Rotation paths and how fast each direction turns (degrees per step)
Each turn is a multiple of 5 degrees from 10 to 175, or 0.
Each row of a path follows its step; steps can be skipped.
Path 1:
step 0: [  4 -13   9  -6 -11   3  -7   3 -23  17  -3   0  -8 -11  12 -21  24   5
 -13  -3   1  21  10   5  -7   8   4   4 -14  -6  13 -11  17 -14  -3   0
 -27]
step 1: [ -7   5 -22  -5  -9 -16 -13  -4  -2  18  -5  26  -5   3  23  17   1   4
  -7  -7  10  15   0  13 -17  22   6  -3  14  -5  -5 -11  11  11   1  16
  -2]
step 4: [ -1   7  14   0 -14 -12  -5  -3   4   8 -10 -13 -26  12  11   5 -14  18
 -16   9  11 -17   7 -12  -4   5   5  -1   2   9  14 -15  23   9   1  -5
 -28]
step 5: [-23   0  10 -16  10   3 -13 -11  -7  -3  -3   1  -6 -18   5 -11  -4 -17
  -2  -8  13 -12   2   9  -9   6  -9  -2   8  15  -2 -22  19  -7  -1  34
 -11]
step 6: [ 20  -5   2  -4 -14  -2 -24 -14 -17 -19  11   5  13  -7  16  13  -1  13
   2  -4   3   2   5  -4   2   1   6   7 -18 -18 -18 -18   7  -6   2  22
 -16]
step 8: [-13  12  -1 -13   3 -20   8  -4  -2   8  -6  -5  10 -22  -2 -14  -9  -1
 -17  19  11  14   7   0   3   9  17  18 -18   6  -4 -16   8  27   3  -3
 -10]
step 9: [  6  15   4   7 -10   5   8  -4  -6  -1  -8  33   3  15 -11  -6   7 -16
  -8  12  21  -1   8 -23  -9   6  17   2   0  10   0 -16   4  -4   2  24
 -18]
step 10: [ -4   5  25   5 -15 -24  -6  25 -11  -2  -5   0  17   1   8  13 -16  13
  -4 -11  15   2  21   3 -15  -8  -5  -6   2  12  -1 -19  -6 -13   3  13
  -6]
step 11: [ -3  18  16   5  -1  15 -12   9  -5  11  13   1 -12 -19   2  -6 -16  16
 -10   1 -12   2  -7  19   3   6   8  15   8   3 -11  -5 -14  -2  -3  23
 -31]
step 12: [  1  17   3 -11  -7   3  16 -16 -18  13  -4  -9 -17   8  23  -2   6   7
 -19 -15   9   2  -2   6  -2 -11  17   8 -28   2 -22  -2   7   0  -1  17
   1]
Speeds:
[10 -4  8  0 -3 -1  0  1  1 -5  3 -4  2 -3  0 -2 -7  5  3  2 -4  8  2  4
  2 -4  3 -4  5  0  2  5 -6 -4  5 -3 -5] -> 95
[ 4  1  0  1 -3  1 -6 -3 -3 10  3 -1  7  1  3  3  4 -2  2 -4 -8 -5  0 12
 -2 -2  2  4  3 -3 -6  1  2  2  4  1  1] -> 70
[-6 -3  6 -7  3 -4  4  1  0  0 -3 -4  4  0  1  3  2 -7 -5 -7  5  8 -4  6
 -3 -5 -2 -7 -4  1  0  1 -1 -1  5  3  5] -> 155
[  1   0   0  -1   0   2   2  -4  -9  -5   4   2   0  -7   6  -1   0  -3
   4 -11   0   6   0  -3   1  10   3   3   0  -4   2   5   6   2   0  -6
   3] -> 55
[ 0 13 -2  5 -5 -7  2  7 -1 -3 -1  6 -2 -1 -4  2  5 -1 -7 -2 -2  3  4  6
  0  2  0  3  3  2  5  5 -3 -4  0 -1  0] -> 45
Path 2:
step 0: [  3   8  -6  -5   4 -20 -11   5   9  11  34  -7  24  16  -4   1   6 -10
  13  -6   7  12 -12   9  15   7  17   2  -2 -14  -2  20  -6  -8   2 -18
   9]
step 1: [  6   3 -10   9  -7   3  21  -2   3  31  -3  -5 -29   9 -22  -4  21   4
  -2  -1   7  -1  20 -18 -12   8  -6  -8 -10   9  -3  10  12 -16  -3   2
   6]
step 2: [ 15   5  25  10  -7   2   6  24  -1  -7  -6  13  -1   5   3   4  -9  -7
   8 -10   2  -3  -5  -9  -7  -6 -24  -2  15  12   0   3 -38  21   5  14
   3]
step 4: [-18  -9  17  -7 -17  -5   2  -4  -5  17  12   0  21  28 -19  -1  -8   1
  -6  -3   8  -4   6  20  -6 -12   2  -3 -21   8  -7   4   3 -19  -3 -23
   3]
step 5: [  2 -13  -2  19  15   3  20   6  23  14  -9  -8   5   9   0  19   6   6
  -5  -2  -3   2 -14 -11  -9   8   7 -17   1  20  -7  21  11   4   1  30
  -5]
step 7: [  3  -5  13 -15   9  16 -24 -12   8 -14   8   4   9 -24 -15  -9   4   4
  -3  -9   2  14  -2  29 -10 -22  16  -2  -4   6  -5  -6  -6   4 -10   6
  19]
step 8: [-11  -1  -9  -8   5  -1  23 -14 -10   6  -8 -20   2  15  14   4  -9   4
 -16  10 -14 -24 -10  12 -15 -18  11  14 -13   8   8  15  12  -9  15  -9
   5]
step 10: [-10   7   0  12   1  12 -10  -6 -26 -22  -4   8 -11 -31  -3   1   0   8
  -7  10  12  -2  12 -25  -4  -7  -9  -3   9   3  -9  -5  25   0 -15  13
   6]
step 11: [ -1   8  13 -20  23  -1 -12   3  -8 -13   0  -2   9   2  -5  11 -12  14
   8  13 -14 -11   0  12  15 -16  18   6   2   4  22  -6 -22  18 -15 -16
   2]
step 12: [ -7 -23 -34   2   1  -5   2 -19   9   7  -9 -22 -14   6  15  -5   4  -2
  -7  10  -1   6  -7   8  -1  14  14 -10  -7  -8   8 -14  11   6  14 -16
  18]
Speeds:
[ -3  -1  -6  -6   6   0  -4  -3   0  -5  -5   0  -3  -8   4   6 -11  -1
  -1   1  -2  -4   3  -4   2   4   5   0  -2   3  -2  -4   4   4  -1  -7
   0] -> 20
[  1   1  -1   2   1 -10   1   1  -4   1   0   0  -2  -2 -10   2   4  -1
   2   8  -8   0   0   9   1  -1   6   3  -7   7  -1   2  -1  -3  -2  -3
   3] -> 100
[ 2  2 -1  1  4  5  3  6  7 -3 -1  0 -5 -2  4  0 -1  3  4  9  1  0  9  3
 -1 -3 -3 -6  6 -1  0  1 -6 -4 -7 -2  7] -> 80
[-4 -4  4 -3  3  3  4  2  5 11  0 -7  0  2  3 -2  1 -4  2  1  2  4 -3 -2
 -3 -3  3  6 -3  0  4  1  5  3 -7 -9  3] -> 95
[-5  8 -9 10  1  3  3  5  2  8  1  1 -2 -3 -6 -3 -7  3  4 -3  0 -3 -6  1
 -1  0 -3  1  3  3 -4 -4  1  3 -2  1 -3] -> 90
Path 3:
step 1: [  3  -8  -2  18  16 -10  -4  16   5   7   6 -31 -11 -20   9 -26  18   3
  -4  21  10   0   5 -13   0   0  -5  -6   4  -9  12 -26  -3  -2   4  -4
  18]
step 2: [  4   4   1  -1 -16 -13   2   8  -7   8   8  14 -18  11  11  20   4  14
  -4  -7 -11  17  13  32  -4  18   7 -10  -3  36   4   2   1  -2  10  -6
 -15]
step 3: [ -1 -17  21  14   0  -7 -12  -8  10   2  -1  -7   4  -9 -16   4 -19 -15
  -8  15 -13  -9 -14  -2 -16  -3 -47  -1   9  -5 -12   3   3  11   0   8
  10]
step 4: [-19  18 -13   9 -14  -7 -22 -10  -5  14  -9 -23  -7   6  17  -2   9   8
  -7 -16   8 -12  12  -6  -8 -12  14 -17 -17   6  11  -8  -8 -23   1  -9
  14]
step 6: [ 20 -13   8  12 -10 -11 -21   2 -25   7 -21   2  -7  10   7   2   2  -1
   7   5   0   9 -20 -30  -7  -2 -16  -5  11  21   7  18  -6  -8  14   0
   9]
step 7: [-19  -8   2  -3  12 -12  -4 -12   7   2  20  -6  -2 -22 -12 -11 -12  17
  16   5  -4  -4  20   9  -8  11   0 -23 -31   5  -8  -4 -17 -12 -13   4
   8]
step 8: [ -4  24  -2   8  -2 -28  10  -1 -15  -9 -16 -22  -5  22  22  19   5   3
 -15  16  -7  12  -5   9   2  -3  -9   4   6  -4   4  -6   5  19  -7  19
  -4]
step 9: [  2  -9  -1  -6  -5  13  -3  11  -9  24  -3   8   5  -3 -10   9  -7  -4
  11  -4   0  14 -19   2  -3  -8 -18 -35 -12  -9 -16  -7   5 -21  27 -16
   5]
step 10: [ -7   8  12  20   4 -11 -21   9 -16  -2  19   2 -22 -29  20   1   4  -2
  -7   9   2  -1  22 -24  -3  -1   3  15  -6   0 -10  -8  -4   0 -18   9
   4]
step 12: [ -2 -23  10  -7   1  -9 -32 -20  11   5 -12  11  -1  -2   2   6  -2  -7
  -9   3  20  24 -12   2   7 -18 -20  -6  -9  -3 -16 -14  -1   9  -6  19
   5]
Speeds:
[  3   1  -9   8   0  -7  -2  -1  -1   3   5   0  -1  -3  -8   0  -2   1
   3   0   4 -11  -1  -4   1   0   2   3  -5  -1  -2   0   4  -2  -8  -4
   4] -> 115
[  0  -5   1  -2  -3  -7  -3   1   4 -10  -1   3  -3  -3  -5   0  -8   4
   2   0   0  -3   2  -2 -10   6   3   0   3   8   0   0  -2   3   3   5
  -2] -> 85
[-6  6 -1  2 -3  3 -1  3  8  2  5  0 -7 -4  3  6 -4 -4 -6 -4 -6 -3 -3 -2
 -5 -2 -1  2  1 -1 -3 -1  9 -5  6  0 -3] -> 55
Path 4:
step 0: [-14  -9 -10  14 -19  13   4  -5 -17 -12  18  -5 -17   0   3   5  -5   1
 -11 -13 -29  15 -19  16   1  -7 -11   7  -1  13 -14  -6  -6 -16 -18  -4
  10]
step 1: [  4  -4 -23  -8   0   1   2 -19   4 -20 -12   3  -8   2  -3  -5  -5  -4
  15 -22  26  -8  -5  20  14 -12  -7 -20  14  18  11   3  12   8  -4   8
 -16]
step 2: [-11   0 -16 -11  -3  15  -4   7  12   4   0  -7  -2   4  -9  10   8  -1
   2   0 -15  16 -23  -8 -22 -21 -16 -16 -23  23   5 -14  -1 -10  -2 -10
  16]
step 3: [ -1   5 -15 -27  -8  -7  -5   6 -30  -8   2   0   7  -6   0 -13   0 -18
  -3 -11   1  -8   5  12  18  -6  -4  -6  12  30   3  15 -18   2  -5  21
   9]
step 4: [-13  14  -4   4  -4   4  -4  -2  10  13   8   5 -39   2   2  -8  -7   1
  20   4  -2   3 -24  -4   4 -15   0 -14  14   8   7  -4   8  -1 -20 -11
  26]
step 5: [  3  -7 -21 -10   0   7 -11  13 -18   0  11  -2  14  -4  -5  -4 -13  -7
  21 -26  -9  10  -8  15  27 -15   4   3  -8   9  10   1   3 -12  21 -10
 -12]
step 6: [  1   4 -21   1 -19  11   5   5  -9 -19  -2  19 -29  -1  17   0   9 -19
  -6  -5   0  -7 -19 -21  -2   5 -16   0  -4  16  13 -14   0  11 -16  -9
   1]
step 7: [ -4  -3 -24 -12   1  -2   0 -18  -4  -5   4  -6   2  -9  -7  -5  -6  -4
   5 -11   0  41  -1  14  14   1  16 -17 -10   4  17  -4   3 -19 -16  20
   8]
step 8: [ 16   4  -5  -8   0  13  16 -10  -8  13  19  -4  -5  -1  16   1  -4 -19
  -1  -7   0  -3 -10  -3   2 -19 -37 -18  -2  21  -5   7  15  11  -3 -12
   7]
step 12: [  3  11 -20 -15   3  14   0   0 -16 -13  -7   5  11  20  13  -9  -3   4
   8   3   6  10 -25 -24   7  -8 -15  -2 -13   9  -2  -5   6 -27  -3  -8
  20]
Speeds:
[ 2 -2 -4  2  3  3 -2  1 -4 -2  5 -9 -1  1  0  1  0 -7 -7 -7  4 -3 -1 -6
 -1 -4  4  1  6 -2 -5  3 -1 12  2  2  0] -> 145
[ 3 -6  5  7 -5  4 -1  8  8 -5 -1  2  5  3 -4 -1 -4 -1  2 -5  6 -3  3 -3
  2 -7  0  2 -2  5  3  0  7 -2  1 -3  1] -> 95
[ 1  0  7  4 -2  6 -4 -2 -2  3 -3  3  3  0  0  0 -2  8 -1  5  3  1  7 -1
 -6  6  8  0 -5 -2 -6  6 -1  9  3 -3 -2] -> 0
[-4 -6 -6 -1  2  0 -2 -3 -4 -3  3 -4 12  6  4 -9 -5  2  2 -2 -7 -4  5  0
  2  3  2  1 -2 -1 -4  2  1 -5 -3 -1  2] -> 155
Path 5:
step 0: [  9   9   0 -10 -14 -17  18 -17  24  12  15  -4   4 -24  26 -10   8 -10
 -13 -14  12 -10  13  -9 -19 -39  -3   6  -1  18  -3 -21  -9 -11  10   0
  -8]
step 1: [-19   0 -14 -18  -9 -15  -2  -5  -6  20  10  -9  20 -17  18 -13   5  -9
  -2   4   6   5 -23 -14   6 -10  -4  13  23  -9 -16 -16  17  13  -8  31
 -33]
step 2: [-17  10 -24 -18  30 -15  -5  -2  18  -1   8   6 -14 -13  11 -10  23 -10
  -1 -32 -11   1  -5   2   9  -4   6  -8  -5 -32 -23  -3  26   4  -9  -5
   1]
step 4: [-14  -9   2  -2 -19  20  -2   6 -21   7  -2  17  30  -5  24 -29  -8 -20
  19 -20   0 -13   8  -1  -2  -9   7  11   0 -30  12 -27   4  -5  -9   0
  -7]
step 5: [ -8  -3 -30  11  33   8  18  13 -12  -4  11   7   4  -9   9   1   5  -9
   2   8  12   8  13 -23 -14 -19  -2  -2  -4 -37  24  -5  28  -8   2  -2
  -9]
step 6: [ -1   9 -11  -8  -7 -22   9   7 -25   5  -3  16  -1   1 -11  18   2  24
  18 -22  10  18   1 -27  -1 -16   8  -8 -10 -19  -4 -10   1   4  23 -33
 -22]
step 7: [ 19  -2   1   3 -20  20  17  17   3  10   7   5  -9   9  -2 -18  20   9
  15 -23  -4  -5 -20  -2 -22 -28   7  13  24  -4  -7 -24   9 -22  10 -22
  -8]
step 9: [-14  17   0  16   3 -27  -9  31  16   4  -5  11 -11 -21   4  33   8 -22
   8 -25 -11 -11  -3 -18 -15  12   3  10   9 -13  -2 -13  -1  13   9 -13
 -12]
step 11: [-14  -1  -4 -12 -25  14   3  -3  21 -42  -5  20  15  -1  23   4   3   3
  15 -17  14 -10  -9  -3  14   5   1  -1  28 -22  19  13   0 -13   4  -1
 -14]
step 12: [-33 -27  -9   2   6   5  14  16  13  -9  -4  28   6 -12   4  17  -7  -6
  16  17 -10 -16  -4 -25 -27   6   8 -20  17 -13 -15   7   5 -12   7  -2
  10]
Speeds:
[-2 -5 -4 -2  5  0 -2 -7 -1  3 -1  5  0 -1 -1 -3  2  0  6  4  4 -6 -7 -5
  4  4  8  2 -7 -3  6 -1 -5 -4 -2  1  6] -> 40
[ 5  0  8  2  4  3  6 -3  0  4  3 -2  6  1  0 -1 -7  3  0 -8  5  0 -4  5
  1  3  2  2  4  1 -1 -8 -5 -6  2  5 -4] -> 110
[  1  -4   0  -4  -4   7  -1   1   1  -5   2 -10   3   2  -4  -3   1  -6
   1   3   3   4  -5   3   1   0  -3  12   0  -9  -1   2   2   0  -4   0
  -1] -> 115
[ 1  0  0  1 -2 -8 -4  3  3 -9  3  5  0  1  2 -6  1 -2  1 -7 -2 -5  5  7
  9  1  1  4 -1 -4  0 -5 -6  3  2 -8  0] -> 155
[ 2  3 -3 -3 -4  2  4  3 -5 -4  0  4  5 -8  3  0  0 -7 -6 12 -5 -2 -2  3
  4  1  1 -2  7  0  2 -7 -1 -5 -1  2  1] -> 100
[ 6  4  0 -1  0 -2  2 -1  0  4  1  4 -2 -5  5 -5 -2  0  4  4  1  6  4  6
  4 -5  5  6 -7  2 -6  4  3  5  4 10  4] -> 10
Path 6:
step 0: [-12  15  -6  19  24  13  -2 -23   6  10  -1  16  -5 -17 -21  -1   5 -23
  -7 -15  -7   1   5 -12  -8  30  10   4   5  -4   3 -21   2  25  -8  17
  -2]
step 1: [-14   8   8   6  17   2 -14   2   4  12   4  10  24 -11   0  -3   0 -11
   3  -5 -35  12  22 -13 -15  -3   1  32  25 -13  17  -7   0  17  -1 -13
  -9]
step 2: [ -7  -6   2  -3  31  -6  -5  24   5   3  20   5  14  -3   0  -4 -12  -6
  12   4 -33   6 -13   3 -18 -11  -5 -14   0 -29  13 -15  11   3 -26  -1
   8]
step 3: [ -9  12 -16  -1   3  15  -7  -4   5  16  -4  14 -10 -15   4  -3  -4  14
 -14  -4 -32  -3 -15 -11 -14 -21  12 -29  -1 -19 -18 -26  -4  11 -12   9
   2]
step 4: [-16   8  14  12  -6   1 -10   0  29  16 -13   4  11  -4  11   3   8  -4
 -35  -2 -10   0 -23   3 -26 -24  13   0  17   1  -6  -4   6  20  11 -11
   3]
step 5: [-28   7   4  14  13 -12  -4   3  20   7   3   4  29 -11 -14   7   9 -13
 -16  -8   7   0 -33   8 -18   3  12   3 -10  -1  16   2 -13  -6 -16  20
  14]
step 8: [  6  -4 -17  -5  24 -10  -2  -9   8   8  -9  11 -11 -35  -3   1 -11 -16
 -32  10   3   2 -12  19 -12  -7 -13  -3   1 -13 -16  -1   1 -18 -13  27
  -2]
step 9: [ -2   0  12  -7  10  -9   7 -23  -1  11 -10  -4  -6 -25  17   3  -5   7
 -34   8 -21  15   3   4 -17  -6   2  14  -1   4   0  20 -27  18   6  19
 -15]
step 10: [  1  -3  17  11  15  -9  21  -7  12   7   5 -22   6  -8 -21   0 -16  11
 -11  20  -5  -1  -4  20 -19 -14  10  10 -10   0  31  20   4  25  -9   5
   2]
step 12: [  7   8  18 -24 -13  14 -10  -8   8  30   9   3 -10   0   4  17 -18 -33
  -7   7 -28  -3  12  13  -6  -4   9  11   6  11   2  -8   7  10   0  12
 -22]
Speeds:
[ -5   0  -3  -7   5  -3  -9   0   0  -3  -6  -4   5   2   3   5  -5  -1
   4   3  -1   6 -10   3   6   4  -4   3  -4  -1   0  -3   3  -2   2   3
  -3] -> 115
[ -5   8   0  -6 -12  -2  -2   3   2   3   5  -1   2   8  -1   2   2  -5
  -1  -2   5  -4  -6  -2   0  -6   8  -2  -4   3   0  -1   0  -3   0   2
  -1] -> 45
[-1  6  4  0 -2  1  0  3 -1  6 -6 -2  1 -5 -7 -1 -2 -2  5 -1  1  6  2 -1
  1  9  4  5 -3  4  7  0 -1 -2 -6 -9  6] -> 70
[ 2 10 -2 -4  1  5  2 -4  0 -1  5  2  2  9 -2  2  4  0  3  1 -3  6  4 -3
 -5  6 -5 -4  4 -1  5 -5  8  6  0  0 -3] -> 25
[-12  -2   0   1  -1  -7  -1  -6  -6  -6   4  -1   5   0   0   0   2  -4
  -7   1  -1   2   4  -5   2   0  -4   3   2   1   6   5  -3   3   0   1
   8] -> 85
[-1 -1  1  9  6  3  2  4  0  0  4 -3  0 -2  2  8  1 -5  2  7  7  2 -2 -5
 -3 -2 -2 -3 -5 -2  2  6  9 -5 -5  0  1] -> 130
[11 -1 -1 -3 -5  3  2 -1 -1  0  5 -3 -1 -4  2  3 -8 -1  0  5  5  5  4  5
  4 -1  2  2  2  8  5  2  0  3  3  9  4] -> 20
[ -3   2  -4   1   5   5   6  -3  -5  -3  -5  -1  -1   6  -3  -4 -14   1
  -1   3   3  -4  -3  -4   5  -5   2  -5  -1   1   0  -3   0   6  -1  -6
   3] -> 95
